Each row is where one point has got to under a steady rotation. How many ticks took it there?
The counts run from 0 to 664.
[ -9  24  23  -1  -2 -14   6   7 -43 -10  12  14  -3 -38 -11   6  20   2
  19   6   2  22   0  11  -4 -11  10  -6   5  11  -1  14 -20 -19  43  -5
  17 -18  15  21  29  -4   8 -33  -4  -2 -26 -11  -1  19   2 -11 -17  18
  33   8  19 -21   4   7 -13   4   6  15  30  -3  11  27  -1] : 338
[ 14 -16   3   2  -3 -22  -6 -26  -1 -12  15  -2  -4  -3 -25  -5   4  -7
 -24 -19  29 -34  54   2   0 -14 -14   0  -8 -30   0 -25 -14  14 -10 -13
  -5 -16  22  12  -8 -18 -12  -8   7  17  13  -4 -15  -9 -18  27 -30  -8
 -38  12  22 -10   8  20  -2 -11   5  -7  17   0   2 -12  22] : 494
[-30  -9  -2  11  15 -17   3 -29  -7   2  19 -17 -22 -16 -21  -1   4 -20
 -11  -6  15  16  43 -10  -4  -1  -6  -9  12  -9 -28 -11 -13   3 -23  20
  -9 -21 -13  35  21 -20  34   0 -24  -6 -16 -11  -9  13 -24   0 -33 -21
 -14  -4  21 -18 -24  10  25  -1  -7 -11  30  -2  17   4  -2] : 20
[-27   6 -11  22 -16  -4  24 -29   6   6  -5   0 -21  -9 -37   8  -6  -8
   5 -17  -4  11  25 -18 -13   3   6   5   8   5 -34  -6 -14  -8   6   5
  -1  -3  -4  27  27 -25  18   9 -31   4   0   7 -23  25 -14 -14 -19  -8
 -28  -5 -18 -17 -20  -5  15  27   7  -6  32 -11  30   7 -10] : 190
[ 32   5   3  -7 -13 -21   5 -32  -6 -14   5  27  19 -11 -30   4   8  22
   1 -26   7 -16  15  15 -13 -42  -4  -4   6  -9   2 -21  -7 -15  10 -13
  -1  -5  43   2   3 -21 -11  -2   6  22  24  14 -19  -1 -31  14 -14  18
 -19   9 -16 -20  19   8 -24  16  36   3  10  -9  -6   7  17] : 325
[ 11  32  16 -11 -18 -13  -1  10 -17 -29  24  18  -8 -13 -32 -22  22  20
  14   5  25  -9   8  -9 -14 -15  18  -4 -30  -9  25   2 -16   1  32 -18
  17 -14  17   1  11  -8 -20 -24  -8   2   7   3   5  -3 -25   4 -19  33
  14  15   7 -21  29   4 -22  -2  14  22  25   0 -19   4  14] : 370
[-15 -11   1  21 -17 -28   4 -25 -16  20  15 -13 -17 -23 -39  -1 -13 -12
  16   4  10  16   7   3  -5   4 -17   9   3   4 -58 -17 -10 -18 -18  -8
  -3   2   3  15   0   6   6  -3  -7   9 -17  12 -32  24   3 -12 -26  -6
 -21  28  -4 -15  -2  -4  15  31  16 -21  11 -19  30   5 -15] : 149
[ 11  36  23   3  -1 -45  16  18 -23 -22  13  31   5 -37  -8   3  20   3
   7  18   3   0  14  28  -3  -8 -10  14   4   8  -5  -3 -20  -8  42 -22
  -5   6  17 -12   1   7 -26 -32  10  13  10 -13 -17   1  -4 -16  -5   8
 -10  19  20 -13  34  16 -23  -1  12  14  36   8   9   2   6] : 176
[  4  24  12  -3  -8 -57   9   6 -26 -11  39  17  18 -31 -12 -15  28   0
   2 -16  -1  17   4  11 -14 -15 -25   4   8   0 -32 -11   5  -7   9  -1
  16 -15  15 -12  23 -11   1   7   8   3 -20 -31  -7  -6 -17  -8  -5   8
   7   6  19 -24  25  11  -3 -15  23   7  14 -19 -13  25  -7] : 26
[-15  52  36   7   6 -30  19  12 -29 -27  21   7 -10 -26  -3  11   7  13
  16   6   5  21  32   7  11  12  -1 -15 -10   2  11   2 -16  -4  39  13
  -2  10  16  18   3  12 -14 -32  -2   3 -24 -17  -2  22 -10 -10  -7   2
 -11   1   8  -7   6   6 -19 -18  -2  14  38  10   6  14   7] : 217
[  3 -11  -6  14 -17  -3   9 -40  10 -14 -19  10  -4  -5 -35  24  -1   7
  -8 -13 -10 -15  25 -24 -16 -24  14   6   8 -13 -11 -23 -15  -3   8 -12
  -4   2   9   8   2 -45   0   3 -20  14  30  20 -31   2 -38   3 -24  -1
 -33  -3 -23 -18  -5   0  -3  14  17   9  24 -16   8   9  10] : 648
[ 20   7  24  -1  -1  -9  15 -12 -28 -16  29   4   5 -29 -31  -8   8  28
  31  -5  19   3  16  26   3 -14  -2 -26 -21  -3  16   2 -15 -14   7   6
  15 -13  25  28   1  21  -7 -13  15  11 -13  10  -2   9 -11   6 -19  14
  21  19  -1 -19  14   4 -30  -1  18  12  11   1 -14  14  21] : 10
[  9   4 -12   3  -9   2   7 -24   3 -19  -9   8   4  -9 -37   9 -19   7
  -9 -15   8 -11  42 -25   3 -20  11 -14 -12  -9  11 -20 -12   8  20   7
 -10 -14   9  40  17 -41  22  -3 -15   0  12  16   7   7 -22   6 -13   3
 -32  18   2 -26 -11  13  -3  22  14   4  30   0  13  -6   0] : 45
[ 13  17   3   6 -12 -34 -23  -4 -30 -12   0  14  13 -28  -9   3  -5 -10
 -13 -26  -7 -25  22   2 -18 -55  -7  15  20 -16  -8 -12  -3   1  14   6
  14 -23  11  10  27 -32  11 -14  -3 -15   0 -12  -7   0 -25   0 -14  21
 -12   1  16 -14   9  -1 -25  18  23  18  16 -10 -11  13  -9] : 487
[ -5   4 -11   2 -20  -7  29  -7  38 -26  14  12 -16 -19 -27 -19  21  -8
 -12 -14  12  -8  36 -11 -19   7 -14   9   1  -5  -4  -9 -18  12  15  -9
  -2 -10  -1   4  16 -31   3   0  -3   4  23 -12 -15   1 -36 -11 -24  -9
 -25  -6  15 -21   6  16  16   3   3   3  44   4  19 -19  30] : 223
[ -6  -9 -10  12 -22 -20 -20 -30 -23   9   6   2   1  -6 -18   0  -1 -19
 -20 -46   2 -24  33 -12  -3 -38  -3  10  15 -16 -17 -21   1   4   8   3
   3 -20  15  22  37 -45  14   1  -8  10  -4 -16 -10  -4 -15  17 -21  -7
 -23  -5  19  -8 -16  11  11   7   4   4  20 -19   6   7  -3] : 486
[ -3  48  20  10 -13 -38  28  27  -1 -21  27   3   1 -46 -14   2  -5  11
  18  -2  -1  19  14 -10  -2  17 -25   2   3   7  -5  -9 -10   4  24   8
   9  12  -3   7  -3   5  -1  -7   1  -4 -16  -7  -9  23 -24 -38   1  16
 -18   7   6 -19  23   9 -24  11  24  23  23  -7  14   4 -10] : 593
[ -5  -4   0   7 -23   4  13 -27  -7 -20  -2  17   3  13 -39  29  19  10
  -6 -19  -7  -5  23 -23 -13  -8  19  -2 -14 -11   2 -18 -13  -4  41 -14
  12   2  29   4  14 -51  -2  -5 -14  17   8   4  -3  -1 -16  20 -15  -1
 -10   0 -25 -14 -18  17   5 -20  10  10  27 -20  13  27  14] : 41
[-37  -1  25   5 -15  -2 -21 -24 -44   7  19 -12 -31 -12 -24  14  12 -19
  12  -1  18   3  15   1   9   3  16  -6 -17  -2 -16   6 -22 -12  29 -17
  20  -4  20  15  15  -8  -2 -35 -16   4 -23  -9  -6  27   6   2 -30  11
  17  -5  20   0 -17   1  11  -5 -11  15  28  -5  21  24  11] : 250
[ -7  33   4   9 -22 -31  12  13  -6 -26  11  16  -1 -21 -14   3  30  -3
 -14  -2 -12   0   7 -17 -34 -21   5  21   7   0  -8  -2 -19   3  30 -10
  20 -11  -4 -30  24 -38   3  -4 -10  -8   8 -17  -8 -14 -36 -13  -8  18
   3  -5   6 -23  10  10   0 -23   9  27  37 -10  -7  16   3] : 313
[ -5 -14  14   4 -15  -2  -5 -39 -12   5  13  -9 -16  -5 -19   9  -3 -19
   2 -45  12 -16  50  13  26  -4 -10  -8 -11 -18 -10 -15  -8  -3   4  -2
   4   6  36  36   3 -15  -4  -7   2  20  -3  -8 -24  24 -11   7 -32 -11
 -32  -7  13   9 -18   6   2  11   2  -4  20  -7  26   3  20] : 534
[-18  -2  26   9  -2   4   0 -33 -27  -3  15 -17 -34   2 -42  10   2  18
  25   0  29  15  18 -10   7  16  18 -25 -32  -3   1  -5 -24 -19   8  -7
  -1   5  20  23  -7  12  -7 -29 -24  15 -17  15  -5  24  -2  15 -36   4
   3   9  -6 -12 -13   6   3   3   6   4  19   1  14  16  15] : 331
[-12 -19   9  17 -10 -28 -22 -21  -7  -2  -3 -11 -18  -3 -31  36  -8 -17
   0 -11  14 -21  35 -16  16   5 -12  -7  -8 -11 -31 -25 -15   3  13  -9
  -3  19  21   8 -19 -24   7 -18 -16  24  -1   7 -27  20 -20   3 -31  -7
 -42   7  10  -3 -10  10   5  13  11   3  19 -13  32  15   6] : 125
[ -9 -23 -13  14 -11  -2  37 -29  -4   1  21   3  -4 -10 -52 -12  18   6
  -5   2  10  23  26 -16 -27  -2   7   8  -5  -3 -23 -21 -17  -3 -11 -18
   6 -29  -3  11  20 -16  10   4 -11  10 -19   7  -1 -19   0  15 -15 -15
   3  27  -6 -29  -3  13  28 -28   9 -17  23 -16   1   3   5] : 146
[ -3 -26  -8  -5 -12   7  17 -30  15  -2  12   2   3 -15 -45   4  14  -3
  14 -22  18  16  19 -12   4   7  -2 -29 -10  10  -4 -19 -13  -3   8   1
  -1  -7  17  40  15 -34  24  -1 -13  18   1   6  -5  15 -13   3 -29  -8
  -8  20  16 -28 -17  29  24   9   7  -4  24 -11  32   7  18] : 421
[ 15 -14  13   1 -17  15  26 -25 -18 -16  15   6  10 -23 -23  -4  23   7
  -1 -30   4 -11  28  19  -2 -16   2  -7  -9 -22  11 -13 -25  -8  25 -11
  30 -26  35  20  11 -17  -5  -7  21  20  -2   0  -8  -2 -10   6 -22  -2
  18   5   7 -12  -4  14 -13 -20   6   8  27  -7   6   8  40] : 620
[-19  54  26  27  -5 -45   8  -1 -32  -8  14   6 -27 -18 -12   1  -4  11
   2   8   4   5  29   5 -12   1  -4  30   3  -2 -27  -8 -18  -5   7   0
  -9   8   4 -16  -9  28 -40 -17  -5  -4  -3 -13 -25  15  -6  -7  -8  -1
 -28   0 -12   2  17 -15 -17  -6   0   3  29  -3  -9   2 -18] : 31
[-21  21  11  13  -3 -43  -3  -9 -35   7  34 -15 -20 -26 -28 -11 -12  -1
  19  -9  18  31   9  -2   2  -6  -6 -12   2   1 -31  -2  -4 -11 -18  19
   4 -18 -13  28  22  11  14  -3 -20 -13 -38  -5  -4  29  -9 -12 -20   5
   3  12  12 -16   2  -7   7  16  15  -1  15  -9  -5  12 -18] : 108
[-18  34  25   3  -3 -50 -13  15  -1 -15  27  -6 -29 -35  -6 -11   8  -7
  13  -4  21   4   0  -7  -8   3 -23   0   4   0 -31   0  -5   3  -2   6
  13   4   0 -16  -1   0   0 -10 -16 -12  -5 -17 -32  29 -54 -30 -32  17
  -6 -16  15 -17  14   3   1  10  14  21  18  -5   4   8   0] : 310
[ -2 -19 -14  11 -24   9   0 -28  -4  -5   5 -11  -5  -9 -50   3 -18   4
  -2 -16   5 -10  32 -27  -5 -28   9   0  -9 -22  -4 -19 -12  -2 -10   9
   9 -22   0  45  16 -45  24  12 -21   0  -4   9  -3  11 -21   5 -26   3
 -18  11 -16 -23  -9   0   1  20  18   7  18 -20   2   5   6] : 567
[-15  14   5  12 -35  -6  36 -13  16 -16  28  11  -9   3 -32 -11  21  -6
   1 -28 -13  15  40 -18  -3  28  -5   5 -19  -6 -12 -13 -12   3  31  -6
   7  10  16   8  25 -24  -5   7   1  10  -3 -13  -9   4  -4  -4   1 -10
 -29  -4  -6 -12  -3  21  24 -11  -7  -2  37 -22  26  -1  11] : 595
[-25  19   7   8  -5 -16  13  -9 -14   6   3  12 -26 -25 -19   3  -4 -21
  20   0   7  17  14   5   9  14  -3   4   9  19 -20  11 -27 -12  35  -4
  -8   4   3  38  19   1   8 -23 -19  -2 -12  -4 -14  40   0 -28 -20  -1
 -14   1  14 -13  -7   1  11  37  -4   0  35   3  46   4  -7] : 424
[ -9   2  10  25   0 -22  27 -19   7 -13   1   8 -17 -19 -15  -4  17 -20
 -18  -7   3  -8  52  14 -14   4 -18  17  13  -8 -23 -14 -26   9   5 -17
 -18  -1   5  -2  -4  -7 -13 -11   5  17  22 -13 -34  -1 -21  -2 -22 -22
 -40  -5  20  -3   3   7  16  -3 -12 -11  43   5  33 -16  14] : 263
[ -2  19  12  25  -5  12  38 -21   1 -30  16   1 -11 -28  -4  -6  10 -11
 -21 -20 -11  -4  59   3 -11  -1   0   6   3 -14  13 -12 -22   5   5  10
  -3 -18  -2  33  15 -17  -2   9   5  -3   2 -17 -15  -7 -25 -11 -16 -20
 -22 -19   5  -7 -11   1  -7 -20  -8   8  47   4  14 -13  26] : 304
[-25  20   8   9  -5 -29  -7 -28 -13   7  32  -9 -40  -8 -44 -37   9   9
  20  -9  40  22   7  -4 -14   8   2  -1 -10   0 -28   8  -4 -15 -20   8
 -10  -9   7   8   9  25 -18  -3 -27  -5 -20   0 -10  23 -16   5 -37   7
  -5   2  -8 -19   1  -9  27   9  11 -12   3  -4  -7   4  -8] : 517
